Each row has a name. Each question is about the rows just above it.

Vusi: [119  88 153  97 156 126 100 145 123 160  89 118 163 153 148 116 138  74
 122 164 100 183  95 144 141  61 158  87  85 115 113 200 121 152 174 137
  87 194 164]
nop: [140 142 133 125 154  95 114 140 164  97  69  98 155 121  98 125 128  74
  69 140 126 148 160  91 154 108 125  95 104 137 132 154 125 116 119 100
 118 125 174]
vira: [157 165 132 138 150 111 115 112 177 127 107 113 120  78  89 153 128  91
  83 119 154 128 175  87 169 202 115 142 143 124 147 151 111  98  98 131
 125  74 145]
Talo: [119  88 153  97 156 126 100 145 123 160  89 118 163 153 148 116 138  74
 122 164 100 183  95 144 141  61 158  87  85 115 113 200 121 152 167  85
 153 177  82]
rup: [122 124 139 128 141 143 114 126 124 132  90 109 156 114 161 133 150 138
 137 146 137 146 129 118 113  21 120 106  68 150 138 167 114 126 122 146
 137 112 148]
Shuffled nop with one entry gone: [ 95 125 140  95 104 125  98 125 164 125 142 100 119 148  69  97 108 174
 132 121 137  69 154  98 128 125 155 140 114 160 140  91 118 154  74 116
 133 154], missing	[126]
rup without one entry, shuffled: [106 124 138 109 161 118 120  90 126 122 139  68 167 114 132 112 137 150
 133 138 146 126 148 124 122 156 137 137 113 114 146 141  21 146 129 150
 114 128]. Gone:	[143]
Shuffled vira with one entry gone: [124 153 150 128 143 147  78 175  98  91 115 177 131 142 120  98 119 151
  89 112 111 127 145  83 128 154 169 113 125 111 157  87 165 138 202 132
 107 115], missing	[74]

Mabo: [135 117 159 153 150 160 139]
pas: [152 170 127 130 141 126 135]
vira: [108 154 156 176 145 133  98]
Vusi: [135 135 159 153 150 154 139]
nop: [152 170 169 120 141 119  88]
pas without one entry, shuffled: [126 127 170 152 141 135]. Gone:	[130]
Shuffled nop with one entry gone: [ 88 152 119 141 120 169], missing	[170]
Shuffled nop with one entry gone: [170 152 120 169 141  88], missing	[119]
vira without one entry, shuffled: [176 108 145  98 154 156]. Gone:	[133]
Shuffled Mabo with one entry gone: [160 135 150 139 153 117], missing	[159]
Shuffled pas with one entry gone: [130 170 126 152 141 135], missing	[127]

rup: [195 110  78 162  82 159 127 109  62  74 150 107 111]
nop: [ 29  94 125 123 101  46 168  78  40 146 110 124 187]
feso: [ 65 154 172  84  85  54 161 173  77 139  76 157 158]
finon: [118 132 117 105 140 117 117 117 119 124 152 170 104]
Which entry of feso is missing from [ 76 154  65 158 173  77  84 157 139 161  85  54]?	[172]
Shuffled nop with one entry gone: [101  78 110  29 187 168 146  94  46 125  40 123], missing	[124]
Shuffled feso with one entry gone: [ 84 157 173  65 154  54 158  85  77  76 161 172], missing	[139]
Shuffled finon with one entry gone: [132 118 170 117 152 105 140 117 124 117 117 104], missing	[119]
Which entry of feso is missing from [ 84 154 172 139 157 173  54  65  76  77 161 158]?	[85]
Which entry of finon is missing from [152 117 119 118 117 132 170 117 117 124 105 140]?	[104]

feso: [ 95 115 143 143 100  66 108 209 124 147 101 124 163 115 117 144 145 120
 124 179 116]
tipub: [ 95 115 143 143 116  66 108 209 124 147 101 124 163 115 117 144 145 120
 124 179 116]
nop: [149  70 118 112  96 125 144 140 133 152 144 133 205 145 156  85 134 130
 133 139 134]
Vusi: [128 149 127 157 185 167 129 138 125  97 123 129 152 159 131  65 123 128
 122 220 139]
zun: [143  94 112 164 148  67 172 137 121 140 112 150 139 135 138 150 113 141
 118 146 119]
Talo: [ 86 127 123 128 123  83 120 189 122 146 105 127 185 125 123 156 168 168
 130 137 125]
rup: [143  94 112 164 148  67 172 104 121 140 112 150 139 135 138 124 113 141
 118 146 119]
Mabo: [121  96 157 134  78 123 149 191 128 128 126 124 161  86 127 148 128 137
 131 209 105]
nop without one entry, shuffled: [125 205 133 140 133 152 149  70 118 133 144 134 134  85  96 130 156 139
 144 145]. Gone:	[112]
Which entry of Vusi is missing from [152 125 131 220 123 128 127 123 149 138 159 129  97 157 167  65 129 122
 139 128]?	[185]
Shuffled zun with one entry gone: [139 121 150 135 119 118  67 172 148 113 143 137 112  94 164 140 112 150
 146 141], missing	[138]
Shuffled Mabo with one entry gone: [209 137 134 131 161 191 149 148 128 124  78 157 128  86 105 128 121  96
 126 127], missing	[123]
Shuffled Talo with one entry gone: [127 120 185 125 123 130 127  83 168 189 168 156 137 122 125 128 105 123
 146 123], missing	[86]

sumun: [ 67 175 181  64 132 110]
vira: [120 144 163  12  94  93]
Vusi: [ 67 177 163  64 132 117]
Talo: [120 144 163  12 162  81]
tipub: [ 67 161 163  64 233  40]
zun: [100 175 163  64 121  99]
rup: [ 67 161 163  64 233 120]
Mabo: [ 18  58 144  41  98  99]
Mabo without one entry, shuffled: [ 98  41 144  58  18]. Gone:	[99]
Which entry of vira is missing from [ 94 163 120  12 144]?	[93]

zun: [ 53  53  90  42  54  34 233]
Mabo: [ 70  40  58  92 108 154  33]
tipub: [ 65  34  90  34 202  26  74]
Vusi: [ 70  40  58  41 230  23 185]
zun without one entry, shuffled: [ 54  42  90  53 233  53]. Gone:	[34]
Which entry of zun is missing from [233  34  90  53  53  42]?	[54]

Vusi: [142 110 115 149 163 119 151 146 119 157 141 140 157 150 149 129 151 140
 119 138 130]
finon: [142 110 115 149 163 119 151 146 119 157 141 140 157 141 149 129 151 140
 119 118 110]
rup: [139  96 109 160 201  41 107 139  70 146  82 102 143 115 184  84 161 151
 142 124  91]
Shuffled rup with one entry gone: [107  91  41 115 151  70 139  82 201 184 124 146 161 109 142  96 160 139
 143  84], missing	[102]
Shuffled rup with one entry gone: [ 96 107 124 146 143 142 109  70  91 151  82  41 201 184 160 161 115 139
 139  84], missing	[102]

nop: [ 61  86 136 135  59  95 119  78  83  93 178 142 110 118 125 114  69  94
  34 154  54 142  74 121 104 155 143  91 126 141 102  94 176 139  84  83
  84 121 178 109 110  83 207  87 191  94  86  93 116 141  62 206 164 165
 113 180 126]
Vusi: [ 91  99 120  81  77 136 117 137 171 152 150  75 158 103  52 153 162  51
  70 130  90 202  82 142 177 137  97  64 192  82  75 135 140 179  59  92
  93 132 133  99 103  81 152  47 155 108  92  76 170 137  71 173 220 221
 132 153 117]
pas: [ 88  95 115  80  70 123 122 138 177 155 156  72 173 106  53 167 160  54
  70 130 136 191  85 135 157 142 101  63 191  77  76 125 138 190  59  98
  89 135 127  99 104  77 144  45 152 112  69  83 169 133  75 159 209 219
 136 169 118]
Vusi without one entry, shuffled: [140 103 152 137  76 117 173 117  82 220 153 133  91  64 132  81  71  90
 155 150  75 153 171 170  52 132 162 135  81 192 179 202  51  82 108  75
  99  77  93 158  47  92  97  92  70 130  59 137 137 120 177  99 136 152
 103 221]. Gone:	[142]
nop without one entry, shuffled: [ 78  93 104 180 207 121 113  62 141  69 102 121 136  94 110 126 178  83
 154 206 191 155 141 119 114  59  93 116  95 176  84 126  83  83  74  34
  86  87 125  91 135 142  84 164  86  54  94 178 109 110 139 142  94 118
  61 165]. Gone:	[143]
Shuffled nop with one entry gone: [ 95 180 126  94  93  69 176 116  83  93 141  78  54  83 143 110 104 142
 207  86 121 191 136  86 125  91  94  74  62  59 110 118 126 139 141 165
 114 178 102 178 155 109 121  94  84  83 119 135  61  87 113  84 164 154
 142 206], missing	[34]
Which entry of nop is missing from [180  69  62 126  94  59 141  93 114 207  93 121  95  78  61  87 142  84
 110 116 135 165  91 154 143 102  54  86  74 113 142  83 136 176 206 155
 126 119 164  84  83 178 121  94  83 139 178 110 109 118  94 104  34  86
 191 141]?	[125]
Shuffled nop with one entry gone: [ 91  34  94 142 176  61 154  83  93  86  84 110  84  59 191 114  93 121
 180 141 139 178 104 164  83  94 121 142 119 110  86  83 135 143 141 126
 118  95 113  54 116 136 109  62 125  87 206  74  78 207  69 126  94 178
 155 102], missing	[165]
pas without one entry, shuffled: [ 53  83 173 125  54  88 191 127 123 160  59 106 136  76 157 138  63  70
 138 169  98  85  45 118 135 152 115 135 191  99 112 142 169 104 167  69
 130  77 190  95  75 136  70  89 219 155 209 156  80 101  72 133 159  77
 122 177]. Gone:	[144]
Shuffled pas with one entry gone: [118  77 133  76  85 130 115 127  53  70 169 152  59  98  99 122 138 144
  75 156 135  83 155 142 135  77  95 177  80 138 106 169 209 123  89  88
 159  45 104 112  70  63 173 125 167  69 157  72 136 136  54 101 191 191
 160 219], missing	[190]

pas: [ 62 237  72  72  74  61  77]
vira: [216  35  61  81  64  52 193]
feso: [214  45  55  75  60  62 191]
zun: [ 81  59 214 210 216  55  87]
Talo: [ 58 237  76  76  78 232  74]
finon: [211  43  61  79  65  60 188]
tipub: [ 56 237  78  78  77 231  73]
sumun: [ 78  35  70  89  75  47 191]
nop: [ 66  80 209 203 208  77  77]
Mabo: [ 75  64 215 209 216  59  83]
rup: [ 74 234  59  62  62 230  87]
Vusi: [214  35  70  89  75  47 191]
pas without one entry, shuffled: [237  77  72  74  72  61]. Gone:	[62]
zun without one entry, shuffled: [210 214  59 216  55  81]. Gone:	[87]

